In the data rows, 128 means zero.
Here are some points, one per row:
[120 100  78 139 116 110 117  96 130 141 132 128 136 170 169  98 117 109
  66 110 136 106 129 167 125 121  98  94  98 129 136 139  98 136 126 147
 191 151 182 147  88 128 133  83  61 104 127 178 150 133 141 129  82  70
  89 115 138  83 107  63  88 158 125 178]
[ 63 143 110 138 118 137 130 107 111  83 112 123 118 148 140 129 133 129
 171 160 105 122 192 158 139 120 126 125 127 140 125 154 138 164 168 202
 174  63   6 121 118 111 130 183 162 146 133 158 174 176 160  94 142 149
 133 148  94 124 149 109 119 119  90 116]
[110 169 104 183 203 197 172 162 154 133 167 140 131 141 167 181 142 131
  85  56 101 146 112  89 106  90 110 175 159 128 141 107 146 113  74 153
 175 158  64  74 127 162 144 137 142 152 125 126 124 159 121  99 102  94
 136 141 131 144 119 137 177 160 146 146]
[155 129 185 123 108 129 115 119  93  84 113 123 128 180 186 184 132 140
 113 154 112 112 148 170 132 138 166 104 135 158 168 121 181 158 123 144
 195 127 136 151 126 132  50  41 126  96 164 153  94  91  57 134 180 136
 125 138  96 138 146 163 160 128 106  91]
[159  96 109 140  95 104 127 173 172 131 170  82  98  96 112 139 205 117
 125 159 130 137 182 150  82  71 126 155 159 137 114 156 147 172 146 121
 168 184 164 164 137 153 139 135 149 135  52 135 119 140 190 123 143 170
 183 149 161 164 149 156 157 103 129 120]
[128 101 116 152 111 118 143 131 144 119 107 147 158 149 102 141 105  97
 141 156  87 101 130 125 127 124 137 135 142 111 110  28  99 109  82 139
 104 134 106 150 206 210 137  51 134  95  84 132 157 113 130 192 207 144
 117 161  95 138 120  97  82  52 131  91]
[151 174 168  88  94 161 159 175 152 161  82  69 157 147 100 145 170 141
 165  84 108 159 113 159 155  86  95 100 101 138 140 142 143 125  71  96
 135  67 128 143 191 158 136 162 103 142 153 147 132 131 132 106  98 127
  63  42 143 149 161 101  99 113 120 157]
[ 97  81  87  63  92 177 113  55 138 126 169 147 123 177 116 131 158 162
  94 127 134 134 123  74 114 148 122  50 144 161 128 159 153 118  98  99
 115 154 113 112 156 152 116 108 131 109 140  89 115 143 166 147 139 124
 101  91  51 117 122 163 108 124 169  77]
[141 142 112  98 127 136 123  94 138 179 191 139 104 140 103 138 161 176
 143 140  84 106  88  82 181 103 104 122 101 122 159 104 174 180 155 139
  46 153 170 141 103 126 125  92 179 127 115 159 166 138 106  95 113 116
 111 160 130 147 175 151 142 136  75  72]
[142  86  99 139 114  52 113 154 119 134 200 175 173  74 145 177 133 142
 135 104 168 157 151 169 157 184 162 126 152 174 151 110  88  57 107 157
 120 143 142 123 114 162 126 163 188 147 126 160 169 155 163 130 137 108
  92 101 133 122 173 169 134 109 146 149]
[156 109 139  79 105  93  73 112 139 129 103 132  41  76 130 123 130  83
  41 110 133  78  53 112 105 118 151 123 114 114 149 117 133 156 101  91
 124 105 101 101 134 143 121 151 159 125 194 185 166 168 115  93 161 165
 139 123 125 155  86 102 106 113 182 180]
[184 175  94 109 192 124  91  99  64 103 115 101 104 116  84 118 141 133
 146 128 132 149 196 136  45 107  89 107 140  92 126 168 144 120 165 155
  95 119 108 151 168 150 162 111 163 101  80 105 135  51 121 121 106 130
  77 102 132 118 106 132 153 174 187 166]
[153 133 152 168 134 158 162 105 101  86 137 183 155 107  65 108 144  92
 109  99 116 124 101  95  80 114  69 109 156 108 116 131 114 116 139 143
  83  77 138 175 111  22  76 105 117 149 136 121 177 129 183 170 140 172
 160 145 117 125 180 192 180 137 111 136]
[127  94 118 171 164 107 123 170 132 111  91 118 116  95 107 102 129 161
 105 131 185 171 107 134 144  86 123  78  68 147 132 143 119  78  94 137
 129  88 127  62  94  91  66  98 120 102  54  56  94 173  97 109 141 122
 101 129 149  74  72  91 137 112 100 144]
[123 107  72 163 206 143 109 153 164 160 113 143 147 146 128 166 148 122
 130 151 170 188 159 146 163 139 106 131 145 119  82  57 102 164 150 129
 141 141 153  99  95 113 129 159 128 148 179 168 113  96  91 109 158 230
 152  93 132  99  83 120 105 165 114 103]
[150 148 181 178 108 131 173 111 118  96 174 143 118 146 119 134 169  90
 104 134 149 144 132 144 135 167 150 173 171 131 176 115 141 138 159 198
 100 138 131 156 120  91 166 144 110 131 153  64  91  68 161  71  69 128
  99 134 109 138  84  60 108  85 133  75]
[139  71 145 166 124 170 206 158  89 112 149 106  81 100  88 112 103 173
 186 169  91 126 114  68  95 186 148  38  92 117 150 101 145 131 133 129
 159 175 133 100 132 152 131 143 145  96 139 182 156 116 105  99 111 126
 140 164 149 152 133 115 116 142 146 101]
[211 187 140 146 157 184 139  75 160 118 101 142 141 117 147 149 132 144
 173 130 122 127 143 118 104 133 179 132  82 177 162 129 142 122 169 153
 108 193 140 130 138  83  93 135 155 167 112  93 111 120 162 132 132 161
 154 142 109 154 186 128 101  78 168 207]
[109 125 157 130 161 139 101 121 122 125 150 198 207 116 148 126 102  99
 162 160 200 132 102 126  93  97  98 135  92  39  82 171 161 150 151 111
 134 136  63  76 130 167 161 121  82 157 177 122  72  96 151 125 101  97
 120 152 177 118 146 145 112  78  75 142]
[ 99 135 157 143 129 107 115  90  81 122  59  18  92 166 170 118  97  78
 137 157 158 158 145 137 119  94 100 145 111  98 139 154  93  31  89 109
  98 145 160 111 115 131 125 138 104 166 149 138 177 140 132 101 107 113
 137 148 139  77 140 196 124 113 113 103]
[106  71  85  98 139 174 154 118 146  72  47 119 198 129 137 124  93 121
 133 105 142 173 130 132 188 184 172 148 158 150 116 155 190 170 177 133
  61 128 161 153 134 122 143 117 111 124  95 150 183 152 144 107 106 123
 167 158 147 141  95 151 217  89 144 141]
[ 86 103 150 110 120  91 103 136 114 102 112 137 143 124 120 146  90  85
 145 134  58  84 119 122 140 130 121 137 127  65  94 146 134 129  81  70
 132 149 185 147  72  71  90 142 181 153 127 108  77 154 139 114 124  88
  89  59  57 128  89  71 135 164 122 122]
[144 165 139  93  85 138 197 133 121 130 122 127 119  63 150 117 121 130
 108  64 106 155 150 118 156 153 148 153 124 129  82 151  52 100 169 115
 131 121 107 164 156 164  93  86 153 146 111 163  90 116 129  87 133 148
 127 142 150  59  75 126 102 129  74  97]
[ 71  92 112 146 175 168 133 115 103 139 156 130 116 126 176 141 133 132
 171 139 168 139 138 170 139 137 105 176 188 188 178 150 126 122  93  29
  70 119  70 161 142  80 122 152 114 103 114 110 121  86  88 144 152 125
 120 146 163 144 153 120 133 155 110 146]
[124 110 147 108  79 105 148 157 150 143 121 195 164 174 124  86 110 155
 151 200 162  84  69 110 142 111 101 116 136 140 179 125  77 141 164 142
 174 159 152 173 218 143 116 128 152 134 140  99 143 169 104 101 122 156
 115 135 131 131  99 149 190 205 164 104]
[165 196 138 129 149 112 113 121 164 163 146 135 103  94 163 133 125 117
 101 146 164 134 128  93 191 197 139 126 138 103  56 149  96 103 118 146
 153 136 138 156 154 129 165 174 102  51  84 147 140 162 104 109 125 115
 147 106 105 174 171 135 145  76  69 130]
[151 171 138  99  93 130 147 137 108 155 153 142 159 138 145 103  79 101
 127 111 134 142 128 132  97  63  96 128 181 181  95 121 134 115  99  94
 151 134 158 115  77 119 181 197 163 145 122 118 141 113 110 164 125 129
 202 192 147  94  89  91  99 100 111 159]
[190 126 107 124  85  90 143 146  76 124 126 113 145 175 188 160 144 169
 138 107 154 113 114 148 113 126 133 172 108  75 104 108 167 122 131 102
  59  92  76  94 142  95 148 144  99 131  97  81 160 124 154 173 108 140
 181 118 112 121 138 100 124 195 110 128]
[ 75 111 180 150 126 111 110 136 173 173 134 132  91 140 131 115 133 224
 151 131 160 117  97  64  59 132 196 184 166  99  94 119 150 173 148 129
 138 109 188 163 122 137 115 119  97 107 129 129 151 129 107 165 167 105
  65  97  88  96 130 133 123 125 158 130]
[141 103 110 140 146 143  95 133 155 108 131 110 104 154 115  36  98 189
 120  99  99  88 118 161 176 133 155 148  60  71 122 146 114  96  77 122
 147  88 128 142 115 129 155 166 157 137 201 144  52  94 129 198 135 111
 143 148 156 130 136 152 114 153 150 104]
[ 73 141 149 104 121 123 153 204 163 167 129 111 140 151 136 124 145 111
  79 128  87  71 157 162 128 142 130  84  75 105 115 130  78 133 171 101
  77  98 149 119  95 130  98 132  87  93 123  99 106  94  65 122 121 100
 165 129 160 152 118 151  82 104 176 194]
[125 182 109  75 113 129 134 176 130 132 122 119  81 122 121 132  78  58
 114 166 134 153 114 128 173 145 144 147 155 146 111 142 153 151 147 133
 159 114 133  81  69 125 124  90 136 131 131 119 128 182 151 197 140  94
  62 132 193 159 145 148  80 173 180  94]
[155 103 125 134 133  79  90 113 158 190 120  83 131 125  38  97  95 119
 151 159  79  93 114 109 127 145 148 132 169 173 166  90  84 134 135  96
 128  85  91  77  80 148 119  69  87 100 160 141  80 124 154 116  96 129
 154 135  84 156 123 125 164 143 125 150]
[ 87 152 146  81  94 120  71 121 121 136 123 135 123  87  93  72 134 124
 111  78  98 160 147 165 157 142 111 137 112 131 183 126 133 140 154 149
 180 184 120  86 131 112 175 157  86 159 103  89 117 109  86 156 178 110
 135  77  96  99 151 135 149 118 110 132]
[ 69 149 120 172 162  89  84  73  82  94 107 135 135  75 115 174 152 125
 148  91 115  98 138 106  96 114 122 135  95 184 103 118 133 115 120 167
 125 112 160 159 168 138 169 147  97 169 152 110 100 139 130 148  78 125
 180 130 179 161 130 103 114 153 112  94]
These points spread out most along one direction. Where along it does each point below lie, from 0 to 99? 50 is the average, and the first point above lies past it. One standard deviation of the points above along it is 16.
[110 169 104 183 203 197 172 162 154 133 167 140 131 141 167 181 142 131
  85  56 101 146 112  89 106  90 110 175 159 128 141 107 146 113  74 153
 175 158  64  74 127 162 144 137 142 152 125 126 124 159 121  99 102  94
 136 141 131 144 119 137 177 160 146 146] 34
[142  86  99 139 114  52 113 154 119 134 200 175 173  74 145 177 133 142
 135 104 168 157 151 169 157 184 162 126 152 174 151 110  88  57 107 157
 120 143 142 123 114 162 126 163 188 147 126 160 169 155 163 130 137 108
  92 101 133 122 173 169 134 109 146 149] 43
[153 133 152 168 134 158 162 105 101  86 137 183 155 107  65 108 144  92
 109  99 116 124 101  95  80 114  69 109 156 108 116 131 114 116 139 143
  83  77 138 175 111  22  76 105 117 149 136 121 177 129 183 170 140 172
 160 145 117 125 180 192 180 137 111 136] 26
[109 125 157 130 161 139 101 121 122 125 150 198 207 116 148 126 102  99
 162 160 200 132 102 126  93  97  98 135  92  39  82 171 161 150 151 111
 134 136  63  76 130 167 161 121  82 157 177 122  72  96 151 125 101  97
 120 152 177 118 146 145 112  78  75 142] 38
[159  96 109 140  95 104 127 173 172 131 170  82  98  96 112 139 205 117
 125 159 130 137 182 150  82  71 126 155 159 137 114 156 147 172 146 121
 168 184 164 164 137 153 139 135 149 135  52 135 119 140 190 123 143 170
 183 149 161 164 149 156 157 103 129 120] 32
[123 107  72 163 206 143 109 153 164 160 113 143 147 146 128 166 148 122
 130 151 170 188 159 146 163 139 106 131 145 119  82  57 102 164 150 129
 141 141 153  99  95 113 129 159 128 148 179 168 113  96  91 109 158 230
 152  93 132  99  83 120 105 165 114 103] 47
[155 103 125 134 133  79  90 113 158 190 120  83 131 125  38  97  95 119
 151 159  79  93 114 109 127 145 148 132 169 173 166  90  84 134 135  96
 128  85  91  77  80 148 119  69  87 100 160 141  80 124 154 116  96 129
 154 135  84 156 123 125 164 143 125 150] 71
[ 86 103 150 110 120  91 103 136 114 102 112 137 143 124 120 146  90  85
 145 134  58  84 119 122 140 130 121 137 127  65  94 146 134 129  81  70
 132 149 185 147  72  71  90 142 181 153 127 108  77 154 139 114 124  88
  89  59  57 128  89  71 135 164 122 122] 76
[106  71  85  98 139 174 154 118 146  72  47 119 198 129 137 124  93 121
 133 105 142 173 130 132 188 184 172 148 158 150 116 155 190 170 177 133
  61 128 161 153 134 122 143 117 111 124  95 150 183 152 144 107 106 123
 167 158 147 141  95 151 217  89 144 141] 28
[ 71  92 112 146 175 168 133 115 103 139 156 130 116 126 176 141 133 132
 171 139 168 139 138 170 139 137 105 176 188 188 178 150 126 122  93  29
  70 119  70 161 142  80 122 152 114 103 114 110 121  86  88 144 152 125
 120 146 163 144 153 120 133 155 110 146] 33
[120 100  78 139 116 110 117  96 130 141 132 128 136 170 169  98 117 109
  66 110 136 106 129 167 125 121  98  94  98 129 136 139  98 136 126 147
 191 151 182 147  88 128 133  83  61 104 127 178 150 133 141 129  82  70
  89 115 138  83 107  63  88 158 125 178] 72
[151 171 138  99  93 130 147 137 108 155 153 142 159 138 145 103  79 101
 127 111 134 142 128 132  97  63  96 128 181 181  95 121 134 115  99  94
 151 134 158 115  77 119 181 197 163 145 122 118 141 113 110 164 125 129
 202 192 147  94  89  91  99 100 111 159] 41
